In the rows, 128 means zero.
Each path below is one point turned by a fixed rotation once a step. After each direction that follows a path, write how fast that rotation turns it, in degrees a step (0 if it stays still).
Each turn is a multiple of 5 degrees from 10 to 175, or 0.
Each row of a path follows its step; steps can be skipped.
Path 1:
step 2: [144 119 135 130 116 131 125 141 132 131 129 116 130 125 132 130 140 132
 131 138 132 141 118 129 123 128 126 132 154 120 118 137 131 132 134 125
 109 125 130 138 127 114 116 107 108 123 129 124 117 126 139 127 116 129
 140 124 133 137 129 127 128 127 130 131 132 128 129 130 140]
step 4: [127 132 126 138 130 117 120 123 129 129 129 142 131 133 137 126 113 133
 121 126 134 118 140 134 124 115 118 129 144 122 115 145 127 106 141 132
 125 114 125 129 131 131 120 126 114 123 126 134 138 136 119 137 124 130
 142 132 128 128 126 130 132 122 120 127 139 126 103 137 127]
step 9: [126 132 122 133 125 132 123 127 142 131 139 132 130 133 115 126 128 132
 138 127 125 113 141 132 132 129 127 128 123 136 122 147 134 110 137 130
 123 125 134 118 134 122 129 135 110 125 144 114 137 143 129 131 122 138
 144 115 135 131 120 138 119 136 129 122 148 133 124 131 137]
step 16: [126 123 123 121 116 127 136 116 127 115 124 115 137 127 135 134 127 123
 121 126 118 130 139 130 126 130 158 124 130 140 123 126 140 124 132 130
 127 114 119 133 139 133 126 128 110 124 120 139 127 139 123 122 126 138
 144 131 124 128 131 126 132 116 114 141 131 129 116 125 142]
step 18: [126 118 141 119 125 128 125 122 134 129 125 134 131 128 125 135 139 123
 136 125 110 132 123 109 114 142 119 131 152 118 119 132 134 131 131 117
 120 117 128 129 131 130 123 116 116 126 134 137 113 138 124 131 121 129
 134 114 142 119 122 144 123 140 129 135 133 130 125 131 127]
step 20: [124 122 133 129 124 111 116 120 137 122 136 115 127 130 131 126 118 133
 136 126 136 123 141 117 117 121 114 131 138 128 124 132 122 120 147 123
 122 128 133 117 142 111 118 132 112 129 124 128 144 135 122 140 130 136
 130 129 117 138 116 127 119 129 127 116 136 138 130 128 116]
step 21: [147 123 122 132 117 134 125 128 136 108 122 122 132 143 137 113 128 115
 122 133 126 140 130 140 124 139 141 135 117 138 111 137 141 124 132 129
 126 118 121 120 125 133 129 120 122 133 133 128 126 141 133 126 119 130
 133 128 136 142 120 134 121 124 123 140 125 140 138 132 140]
step 22: [121 128 137 132 129 128 144 118 131 126 142 108 138 132 125 127 118 135
 111 135 133 110 131 135 116 123 126 131 136 124 124 125 135 124 130 122
 122 129 128 128 124 118 119 116 130 118 122 142 139 109 133 125 124 124
 130 118 117 121 134 137 143 136 121 139 120 142 127 120 138]
[125 128 130 130 127 129 132 130 128 128 128 129 128 127 126 127 128 124
 129 130 127 128 131 129 127 128 129 129 127 129 131 131 128 130 133 128
 126 129 131 123 129 130 130 131 129 130 131 128 126 126 131 125 127 128
 128 127 126 127 127 129 127 130 123 130 130 126 131 127 124] | 175
[128 126 131 125 128 127 130 123 128 129 128 128 127 131 127 132 126 128
 129 126 125 130 129 126 130 128 130 128 129 130 132 124 126 127 129 127
 124 128 124 128 130 129 128 128 129 129 128 129 129 128 128 129 126 126
 129 131 127 126 124 129 129 129 127 126 129 132 127 123 128] | 170
[125 127 129 130 130 128 129 127 134 126 126 128 132 125 126 128 126 131
 125 126 131 129 126 127 127 127 126 129 126 129 131 125 128 126 128 123
 128 129 130 131 131 127 128 131 129 127 129 123 128 127 128 129 129 129
 131 126 129 128 129 128 129 126 127 126 129 129 131 127 128] | 130
[131 133 130 131 130 130 127 130 124 126 131 127 125 132 127 127 130 128
 125 128 126 124 127 128 130 128 126 125 130 129 129 127 128 125 129 126
 128 131 129 128 130 124 128 131 130 126 126 127 131 128 128 127 125 127
 133 129 130 128 130 128 129 129 125 129 130 128 126 129 128] | 140
[128 125 127 131 125 129 126 129 129 131 131 124 131 128 124 128 129 127
 130 128 128 126 126 127 129 127 130 129 127 127 128 127 127 128 127 124
 127 131 125 129 130 125 130 129 126 125 129 127 128 127 129 128 130 128
 124 133 126 132 127 125 129 130 127 128 127 125 125 127 126] | 125
[126 126 130 128 127 127 124 127 127 125 130 128 130 129 126 128 124 127
 131 133 127 129 129 131 125 130 128 128 130 130 127 128 127 130 128 129
 128 132 124 127 127 126 126 127 131 131 126 125 129 130 133 127 131 130
 128 128 130 128 130 129 130 125 128 127 131 127 130 128 130] | 55
[131 130 130 128 127 127 130 128 128 133 125 128 130 129 123 127 128 129
 130 128 130 127 125 127 130 128 127 129 133 123 128 129 127 130 125 128
 130 128 128 127 128 128 128 130 129 124 128 128 125 130 132 128 129 129
 131 127 128 123 124 131 128 127 129 127 128 126 128 128 129] | 70
Path 2:
step 4: [137 115 113 135 127 135 126 131 135 126 121 133 131 117 127 133 118 118
 128 138 145 126 131 123 120 138 117 131 139 137 142 138 136 126 111 127
 120 136 128 116 121 124 143 132 124 132 117 124 134 114 134 120 116 139
 134 128 107 130 120 117 124 137 129 132 136 120 117 121 130]
step 11: [121 115 108 127 112 141 114 141 127 133 125 128 130 118 133 119 137 122
 112 131 138 133 140 139 120 133 118 125 128 133 137 132 120 119 133 122
 131 130 131 124 133 139 133 132 130 124 129 125 130 133 136 139 137 128
 117 107 119 125 147 141 132 136 140 124 130 128 123 125 117]
step 16: [117 131 132 121 122 132 122 119 137 138 130 146 139 118 131 123 129 142
 119 135 123 125 129 118 120 137 114 122 123 132 134 143 129 138 134 134
 132 140 141 132 133 126 139 137 132 123 119 128 129 128 150 112 128 133
 136 133 118 125 111 127 112 142 128 132 118 125 130 126 130]
step 17: [120 115 135 137 137 134 128 128 135 133 131 124 142 118 133 126 119 127
 111 134 124 136 136 124 132 138 117 121 139 132 136 137 127 130 124 121
 111 136 132 144 134 118 122 135 112 141 120 115 124 135 127 124 132 133
 120 107 131 121 127 127 137 125 128 120 151 131 127 135 131]
step 18: [134 138 132 117 129 125 125 120 126 137 133 122 143 125 129 112 128 117
 125 122 134 140 122 136 128 128 125 116 137 118 130 126 122 128 135 110
 140 132 129 119 137 126 125 112 114 126 104 124 131 127 147 133 126 139
 112 139 121 133 140 129 127 128 124 127 132 118 123 138 120]
step 21: [121 141 118 116 135 132 118 132 142 126 125 124 132 123 117 134 121 114
 116 131 135 147 127 144 133 134 124 129 125 131 117 132 128 127 118 121
 122 120 132 126 122 116 140 131 118 133 110 118 130 131 135 122 106 127
 124 130 109 125 125 117 141 125 125 126 124 133 118 125 131]
step 23: [125 120 116 124 136 118 123 131 114 137 132 120 136 119 130 127 128 125
 142 129 134 116 135 130 122 133 107 127 121 138 139 123 131 134 136 135
 119 133 128 123 132 124 124 131 139 127 122 133 117 117 146 124 114 147
 126 104 120 112 130 124 135 133 131 122 135 130 119 127 128]
step 25: [121 136 145 125 134 128 133 122 138 134 143 133 139 127 129 142 121 130
 116 125 125 134 125 124 135 135 143 124 128 135 131 124 116 115 133 132
 131 130 140 116 127 125 139 139 127 133 121 123 127 123 132 124 121 150
 121 126 122 135 144 124 125 138 140 120 141 152 133 129 128]
[127 125 129 128 126 125 125 127 134 130 130 126 127 126 126 129 125 130
 127 125 124 128 127 126 129 127 130 128 129 127 128 128 128 131 126 123
 128 125 129 127 127 127 131 129 128 130 127 127 132 130 128 125 128 128
 132 127 130 130 128 127 131 128 126 124 129 130 127 128 129] | 90
[124 132 128 128 129 130 130 129 127 129 128 129 130 128 125 127 130 130
 129 129 125 126 129 128 123 128 131 131 131 128 128 130 131 129 129 129
 129 128 127 127 127 126 124 125 129 126 126 128 131 129 130 127 126 131
 128 128 130 134 129 127 128 131 126 130 127 129 127 128 127] | 170
[129 129 129 124 128 128 128 132 129 128 127 130 130 131 128 129 129 131
 126 127 125 130 130 130 131 126 125 131 127 129 125 128 129 126 127 130
 121 130 130 130 132 129 126 128 126 132 127 126 129 127 129 128 126 126
 132 130 129 128 128 127 125 128 126 129 130 131 128 129 127] | 95
[129 127 131 130 131 130 129 125 126 130 127 126 129 132 129 129 124 129
 128 129 128 129 130 124 126 131 129 130 130 130 128 125 129 128 126 129
 126 129 126 128 128 126 128 127 124 129 134 129 128 133 124 126 128 128
 128 130 128 129 129 130 127 129 129 127 130 128 126 131 128] | 145
[130 130 130 125 125 126 129 126 128 125 129 127 128 133 127 132 127 129
 126 131 127 130 128 130 127 130 130 125 125 128 128 127 130 128 129 127
 131 129 131 125 130 127 131 126 130 124 128 130 131 129 128 129 128 126
 126 128 128 127 128 125 126 127 127 131 130 129 129 133 130] | 115
Path 3:
step 0: [122 146 149 132 117 133 130 128 130 125 120 126 133 145 132 124 123 119
 133 127 120 133 127 120 132 125 141 116 127 126 145 148 128 127 118 137
 131 133 127 144 136 137 122 125 132 130 136 139 130 136 143 118 127 136
 130 128 120 126 151 129 125 140 126 126 126 124 139 129 118]
step 1: [125 142 141 128 109 135 138 124 131 132 123 129 123 151 124 136 128 119
 143 135 138 125 115 134 133 131 119 126 124 127 113 140 126 124 127 131
 119 131 124 135 152 132 130 126 129 131 130 134 134 119 134 120 130 123
 136 122 113 133 149 125 136 128 127 131 125 128 117 114 129]
step 5: [132 148 134 122 128 140 135 123 134 127 132 136 122 124 131 142 123 115
 149 132 130 129 137 148 108 113 124 116 120 134 130 137 127 130 137 128
 130 125 118 144 147 138 136 131 135 139 123 129 127 125 125 127 133 130
 130 127 121 139 123 134 124 136 132 120 139 120 127 121 132]
step 9: [123 135 130 144 131 128 131 112 130 127 131 134 123 137 120 132 117 129
 141 140 126 138 124 120 101 130 117 123 110 138 127 140 132 111 120 127
 123 125 122 132 134 129 137 122 123 127 121 128 120 118 129 124 138 135
 114 112 130 133 116 124 130 137 135 123 126 140 139 117 123]
step 14: [131 136 125 121 113 120 130 128 131 137 135 132 128 139 123 106 123 121
 124 130 121 129 125 122 114 116 112 111 125 122 113 138 123 119 129 148
 126 127 143 125 144 121 124 122 133 130 132 132 116 131 140 128 124 126
 130 131 135 117 132 127 144 132 146 121 137 126 132 123 130]
step 15: [137 144 138 120 121 121 118 127 131 122 123 130 120 136 127 121 135 122
 113 117 130 137 123 118 127 122 120 120 116 138 139 149 129 140 117 143
 132 141 124 139 144 120 124 116 127 138 130 129 127 125 144 122 134 127
 120 138 125 122 133 133 137 127 134 122 133 130 146 127 126]
step 17: [114 136 138 121 112 128 128 117 142 135 137 121 127 148 136 133 119 121
 141 129 125 112 113 130 124 124 137 120 130 130 125 141 128 119 125 139
 133 129 127 135 138 135 133 116 128 129 123 123 136 134 142 121 130 123
 128 113 118 119 145 115 137 130 129 124 136 126 122 115 127]
step 24: [126 135 133 135 118 143 138 136 125 141 120 138 124 133 121 137 122 122
 129 132 136 130 116 132 111 124 130 127 114 135 119 148 136 123 128 123
 122 112 125 131 140 134 137 115 130 128 135 136 131 114 129 123 130 130
 138 114 129 122 122 135 122 122 126 125 123 140 133 111 111]
[127 131 125 127 130 126 128 128 128 129 130 128 129 126 128 126 129 127
 127 131 127 127 126 128 126 130 124 125 129 127 126 126 129 129 127 127
 125 131 127 126 131 122 132 129 129 127 126 129 125 131 127 130 130 125
 127 124 127 129 131 126 127 128 128 129 131 125 127 128 130] | 90
[129 125 124 127 127 129 127 130 131 130 130 129 126 125 129 127 129 126
 130 125 131 132 128 124 128 125 127 127 128 126 128 131 127 132 128 127
 127 127 132 130 127 131 128 131 127 128 129 127 129 129 127 128 130 126
 131 129 131 129 128 128 125 130 130 126 130 125 131 126 131] | 45
[129 127 129 122 132 127 129 132 127 128 129 125 126 127 127 129 128 126
 126 127 129 127 126 125 126 130 128 127 128 127 130 130 130 125 123 129
 128 128 127 130 125 128 129 127 130 128 127 130 131 126 130 130 129 132
 131 126 129 129 129 128 128 124 126 128 128 132 128 127 132] | 160
[130 129 127 127 130 133 131 130 131 127 128 131 130 124 130 126 129 125
 128 125 129 127 130 130 127 130 128 130 131 129 126 130 129 132 128 131
 128 127 124 128 125 127 132 128 129 126 129 128 126 127 128 125 127 127
 130 127 128 127 126 129 132 130 127 129 124 127 128 128 126] | 130
[127 127 127 126 126 126 127 125 130 125 131 126 130 133 128 128 129 128
 128 124 126 126 127 131 128 127 126 129 130 128 125 129 129 125 128 129
 128 125 125 127 125 127 125 129 129 128 127 128 127 131 126 128 128 127
 131 126 134 126 124 128 127 127 129 128 129 127 131 127 128] | 95
[130 129 129 126 131 129 128 124 130 130 130 125 130 129 127 132 126 123
 126 126 128 131 128 129 127 128 131 126 130 130 129 124 126 129 129 128
 126 128 128 130 131 129 125 129 126 128 128 127 130 129 129 129 132 127
 128 128 129 125 126 128 132 128 125 129 127 125 125 127 131] | 25
Path 4:
step 0: [129 128 122 126 131 126 136 141 122 139 132 116 124 132 137 125 134 131
 117 109 122 123 146 134 123 134 122 147 112 120 126 124 129 129 114 115
 126 122 135 137 127 133 125 129 132 125 115 131 132 119 135 131 141 131
 122 119 135 132 124 115 121 135 116 128 118 125 120 143 122]
step 4: [138 137 116 109 139 126 130 119 136 134 126 120 135 135 122 124 135 138
 128 132 124 137 113 120 117 123 128 136 108 123 132 131 126 132 137 137
 136 129 136 132 124 141 115 134 138 133 128 141 119 110 115 133 132 132
 127 131 126 120 117 128 120 130 135 126 119 130 127 129 116]
step 7: [128 135 130 128 129 130 120 136 133 137 109 124 144 117 121 121 131 121
 128 128 134 145 130 140 139 134 130 141 123 132 123 126 135 134 135 116
 128 133 124 122 130 142 119 127 102 134 122 138 134 131 129 140 124 127
 122 133 126 131 135 122 141 130 139 138 132 118 139 124 140]
step 9: [132 132 135 131 124 122 124 115 135 141 133 122 146 105 130 127 134 127
 134 126 136 137 137 127 134 132 129 122 126 128 119 123 116 123 129 130
 138 125 108 136 130 114 112 133 129 141 127 125 124 118 134 127 127 132
 126 133 138 112 127 120 143 126 125 134 131 117 134 129 112]
step 11: [133 120 126 132 123 131 123 131 128 147 130 121 125 125 130 123 132 111
 122 115 129 125 134 143 126 134 117 128 129 129 142 129 126 116 133 131
 118 127 131 123 132 120 123 142 131 137 111 137 136 111 136 138 133 116
 131 138 124 134 137 135 129 136 118 120 135 111 138 136 116]
step 15: [144 136 127 141 133 131 133 126 137 148 122 125 126 123 132 120 132 137
 130 143 123 132 132 125 133 134 121 127 112 127 125 120 127 143 121 114
 131 124 128 131 118 124 126 135 125 121 114 145 120 121 129 131 142 130
 121 132 125 120 117 109 136 145 126 130 129 124 137 127 122]
step 22: [134 130 124 118 134 139 131 131 129 143 131 126 138 126 120 121 141 123
 127 136 133 144 118 122 121 124 130 138 133 119 137 135 135 127 136 143
 122 137 136 130 133 134 127 132 135 133 120 129 123 130 112 143 119 121
 131 137 126 135 153 130 135 126 136 136 133 116 148 135 131]
step 24: [128 119 122 124 138 132 122 137 138 125 117 121 141 127 121 121 131 138
 125 121 130 142 110 130 124 137 127 127 130 114 121 140 113 125 126 122
 138 122 121 124 132 131 115 121 114 142 129 121 138 114 120 137 123 132
 140 133 133 122 129 127 147 121 132 139 128 118 122 126 125]
[128 129 128 128 125 129 130 130 129 127 131 129 127 128 130 131 127 124
 127 128 130 127 130 130 127 129 126 129 131 125 131 127 127 126 129 130
 124 129 130 130 128 131 129 128 126 127 126 124 127 125 129 125 126 133
 128 129 124 127 131 125 128 129 129 126 128 129 130 128 125] | 125
[126 127 126 133 127 129 132 129 130 129 129 126 127 130 129 125 126 128
 123 129 127 125 130 127 129 130 128 128 127 127 127 129 127 127 125 130
 131 127 128 127 132 123 131 127 126 127 129 130 127 125 126 128 132 127
 129 131 128 130 127 126 127 132 127 126 128 129 126 127 128] | 25
[128 130 133 132 129 127 126 125 129 129 126 127 127 125 128 130 125 127
 127 130 128 124 124 131 126 129 126 126 129 129 129 128 133 130 128 127
 128 127 126 128 131 126 127 130 129 133 128 128 132 128 128 128 128 129
 125 127 128 130 129 129 129 129 129 126 130 127 126 128 124] | 20
[130 130 128 128 127 130 126 128 125 129 125 128 129 127 128 132 129 130
 125 128 127 126 127 130 127 130 129 126 130 129 124 127 128 131 124 130
 126 124 130 127 127 127 132 129 127 128 129 128 126 127 130 127 129 128
 132 127 127 130 130 128 126 128 128 127 121 126 133 127 127] | 145
[130 126 128 127 127 130 126 127 125 127 130 128 130 126 127 130 127 129
 129 131 124 126 129 127 129 127 130 129 128 127 127 129 131 125 129 124
 126 130 129 128 128 125 129 124 125 127 128 129 131 123 124 129 128 126
 129 125 130 122 127 129 128 128 128 128 125 129 127 129 124] | 95
